Each path is a new rotation, seen through one point. The rows after it are directions, each followed by how far the rotation turns it, in degrees per step (0 if it stays put).
Each turn is a multiple of 5 degrees from 10 to 175, or 0.
Each row of a path follows its step; steps can be skipped.

step 0: [-26   7  34  -7  -5  -6 -20 -16  47 -10   7  40  27  -3 -60 -26   2  -4
  -9 -26  -1 -38  14 -16 -12  13   6  25 -18 -19   9  -9  -3  12  28   6
   2   0 -18  -9  -7 -33 -31   1   8   1  -2  -7 -26 -24   8  -8  -9  -2
  52  23   3  14  22]
step 4: [-13  -6  48 -33  -2  10  -3 -11 -20  20 -14  -7  -3 -12   5   0  -3   3
  19 -27  27  11 -32 -22 -33  21  -6  21 -13  27  21  11  25 -27  10 -14
  19 -28 -24   8   2 -29   2   1 -11 -40 -14  46 -42  11  -7 -11 -23 -24
  20  19 -15  33  -9]
step 7: [-26  19  10  17  -2  -4 -45 -10  36 -12 -11  -9  19  -2 -35 -33  17  21
   9  12  -3   4   2  -6  18  21  22  -7 -29 -19 -11  18 -31 -31  16   2
 -10  15 -17   8 -28 -25  -3  -3 -23  -6 -11  11 -59 -25  18  14 -33 -22
  -2  40  -3  18 -26]
step 8: [ 25  -1 -32   1  10 -14 -50  -5   8  15   5 -51  18 -55 -24  18   2 -38
 -12 -61  14   4 -12 -12  -6  24   0 -13  -7  31 -13  25   8   9 -10  20
   2 -28 -12  14 -20 -20 -18  10  10  17  -3   6 -19  -6  23  28 -14  -8
   9  -3   3  21 -12]
step 14: [  6  -6  23  23  -2 -45 -34  15  11  32 -28   0  -7 -10 -19 -37   3   6
  15   1 -22  -2 -15 -30  18  18  -7 -32 -18  -6   4 -14 -10 -27 -34  -3
  21   3   8  -7 -47 -25 -29 -34  -8  20   0  32 -10 -37  -8  38 -17   1
  -4  26  -2  18  16]
step 23: [ 15  14  -9  -4 -14   5 -23 -24  15  19  33 -12   2  19   1  13   6  -3
  12 -47  -5   3  19   3 -20  16  -9  26  31   3   4  31   4  -7   4  -1
  -1 -39 -10 -15 -60 -12  -7  -9   8  47  21   1 -56 -14  10  -7  -3   6
  26  49   4  15   4]
step 24: [  2  -7 -10   8  15   8 -17 -22  -1   2 -11 -14  17   9  42  18  49  11
  -3 -39  -4 -18 -33 -32   7  28   8   4 -35  18   1  14 -22 -11  -6  11
 -28  19  -2  37  -6 -17  -5   5 -44   0  10  25 -13 -20  20 -41   6  34
  39  16   5  27   6]
step 29: [ -7  -5  49 -14   6 -44   2  -2 -12  -4  -1   6  -3 -17  -8  -8  13  10
  23 -16 -13  10  10 -45 -15  18   1  18  12  13 -18 -21  20 -15 -36   2
  29 -15  18 -33  -2 -37   0 -22   3  -7  -5  16 -27 -57   2 -33  12 -12
  33  23 -37  12  -7]
Directions:
[ 13   4  -8   0   5   0  -9   3  -2  -6   4  -7  -7  -4  -1   4   0   4
  -3  14  -2  -5   0  -4  -6  -3   2  -1   2   3 -12   9  -1  -4 -10   7
   3   0  -8   7   6  -1   4 -14  -4   1  -1  -7  -6  -8   5  -5   2  -7
   1  -3 -12   3  -8]
20
[ -2   9  -3   0   9  -1  -1   7   6 -13   0  -6   6  10  -3  -4  20   6
   7   5  -6  -5  -4   9  -4   4   3   1  -5  -6   3  -3  -6   3   3   7
  -6   7  -2   3  -3   9   6   3  -3 -12   7   5   1   2  -6  -4   2  -1
  -2  -4   8  -1  -6]
170
[  9  -3   0  -4   4  -3  -7   5  -5  -7  -1   0  -5   7  -7  -7   3   2
  -5  -5   6   7 -10  13   4  -5   1  -3   8   4  -8   3   4  -2   9 -12
  -2   4   2   8   4  -1   3   8   1   9   8   7  -5   2   3  -3   0   1
  11 -10  -5   5  14]
95
[  0   8   4  -3   3   3  -9 -11   5  -2  -8   2   0   5  -1   1  -7 -11
  -3  -5   7  -7   3  -5  -7  -4  -3  -6   5  -3   9   1   3   3  13  -3
  -6  -4  -3   4  -7   3  -2  -8   4  -9   8   3  -7   6  12   4  14  -1
  -6  -5  -6   7  -6]
95
[  4  -8  -4  -3   3   1 -13   6   1   8  -6  -4   2 -15  -6  -1  -2  -6
   9   6   4   4   3  -3   5  -4  -9 -12  -1   2  -2   0   4   4  -2  -7
  -2   5  -4   0  -5  10   7  -3  -3  -2  -4   5   5  11 -15   5   2  -9
   3   0   7   3  -1]
60
[  0   7  -2   4  -5  -8  -2   6   6   2  -1  -1   3  -1  -1   4  -5  12
  -4   9  -6   1  -2   4   9  -5 -15  11   3  -2  -4   8  -1   8   3  -1
  -4  -6   0   2 -13  -4  -4  -7   1   8   2   4  -7   1  -3   4  -1  11
 -14  -7   8   4   3]
160

step 1: [ -8  25  20  25  38  34 -37  24   9   6 -29 -39  -4  -3   9 -28  11 -13
 -32  30  -2   8 -10 -31   5  -7  22  10 -38  36  20  -2  -5 -22  36  -8
  18  -8  19  55   5  23  -1   6 -15  -7  26   7 -10   4  -7   8  55  16
 -14  17  -8   9 -14]
step 2: [-33  -8 -31  24  27  -6 -11  -1  13   1  33  32  -1  16   5  10 -11  -4
  55 -20  -9  -5 -19  16 -28  26  24 -16 -14 -11  31  37   5 -16  29 -10
   8   0 -31 -22 -24 -12 -27   8 -28  -3  40 -13 -27 -25 -32 -28   4   0
  30  24 -27   7 -30]
step 8: [  7 -30  -2  29   6  21   8  10   8   7   1  25  11   3   9  24  -7  37
 -40 -15 -20  22 -27  41 -16  33  13 -37  68   0 -21   5   2  21 -27  10
  57  27 -16 -20  -1   6  -5  18   0  13  11 -18  -2   3  13  31  10  -2
  -7   2  20   0 -16]
step 14: [-13  -4 -25  15  45   7  -6  11  18  11  39  -3 -54   0   4  13 -36 -12
  24  13 -38   6  20  -4  -2  29  -8 -24  24  -8  38 -12 -28  23  -6  -8
  14 -39  -5  13 -51  -8   7  -1 -34   2  51  12  10  -9 -26 -19   7 -12
   0 -19 -21   5  -3]
step 15: [ 25  -7  22 -37  26 -51 -12 -20 -12  16  12 -15  51  -2 -11   7 -35 -10
  16  13  20 -24   9  24 -18  18 -32 -14 -35 -25 -22 -35   5   5   9 -21
  -6   8  -6 -25  13  23  16   2 -31  31   4   4  -6   8 -39 -31 -27 -16
  -3  31 -10  -3  22]
step 25: [-25 -15  15 -12 -37  62 -17  20  -4  -1 -15 -28 -17  -7  -6  23 -17  41
 -12   7   7   9 -25 -36   2 -12  -8  -6 -14 -16  -7   3   7  25  21  38
  -2  33 -17  23 -17  12  19 -14   7  -8   6   8  40 -30 -17  -9  -7  53
  -1 -36 -12  32  -7]
step 38: [-19 -22  -1  24 -15  25  16   0 -19   7  22  31  10 -22  -4  19 -29  24
  45 -26 -14 -23 -25  20 -11   3   7 -23  25 -27  -3  37  19   9  46 -22
  45 -10 -18  21 -19 -14 -22  37  -4 -19  23  -4 -33  10   1  29 -15   2
   0  -8  16  33 -23]
step 41: [-12  35   6  41  11  29  54  42  26  18  11  -5 -12   8  -2  16  10   7
 -12   2 -16  15 -37  27  35  46 -40 -14  -4  -6   1  22  -6  18   2  -4
 -14 -15  18  -7 -25 -40  -6   3  42 -24  -1 -24   4 -30 -23   5  -9  10
   5  11 -28  -7  -6]
Directions:
[ -3  -2   6  -4 -13   7  -1   6   1   4  10   7   7   1  -4 -11  -7   2
  -2   4 -15   0   1  -1  -3  -1  -2  11  10   0  -1  -6  -3  -2   6   0
  -2   7   4  -7   5  -8   3   0   1   1   1   2 -10  -2   2   9  -5   6
 -12  -8 -13  -1  -2]
25
[  3   0  10   8  10   6   7  -6  -3   1   7  -3   7  -5  -7   4   1 -13
  -3  10   4   0  -5   2  -2  -6   3  -2   7  -7   1 -11   9  -2   5  -3
   3   7   2  -3   0   5   1   7  -3 -16  -2  -1   0   3   0   7   6  -9
  -9   0   7   6   8]
155
[ -2 -13   3   1   5   3  -9   3   4   4   1   9   6   1   7   7  -5   5
   2  -3  -6   4   0 -14 -12   3   2  -6   1  -5   5  -2  -1   5   8   3
   1   0   2   2  -2   7   6   2  -8   7   8  -9  -3   8  -3  -5  12   4
  -4  -1  11   7  -9]
60
[  3   2  -1   5   3  -3  -2   1   4   8 -11  -5   3  -2   7  -2  -3  -4
  -4  14  -4   6   5  16 -10   7   5  -2  -1   4   6   2  -4   0  -5   1
   3   8   8  10   4   4  10   4   5  16   1  -2   1   2   3  12   0   1
  -2   4   0  -3   8]
160
[  7  -1   3   4  -5  -2  -2   0  -2   8  -1   4   6   1   3  -3   3  -1
  11   9  14   5  -2   6  -3  -6  -8   3   9   3  -3  -4  -2   5 -10  -1
   0 -13  -6  -8   9   7   5   1  -8   9  -2   6 -11  -4  -3  -3   1  -9
   8 -11   3   0  -4]
90
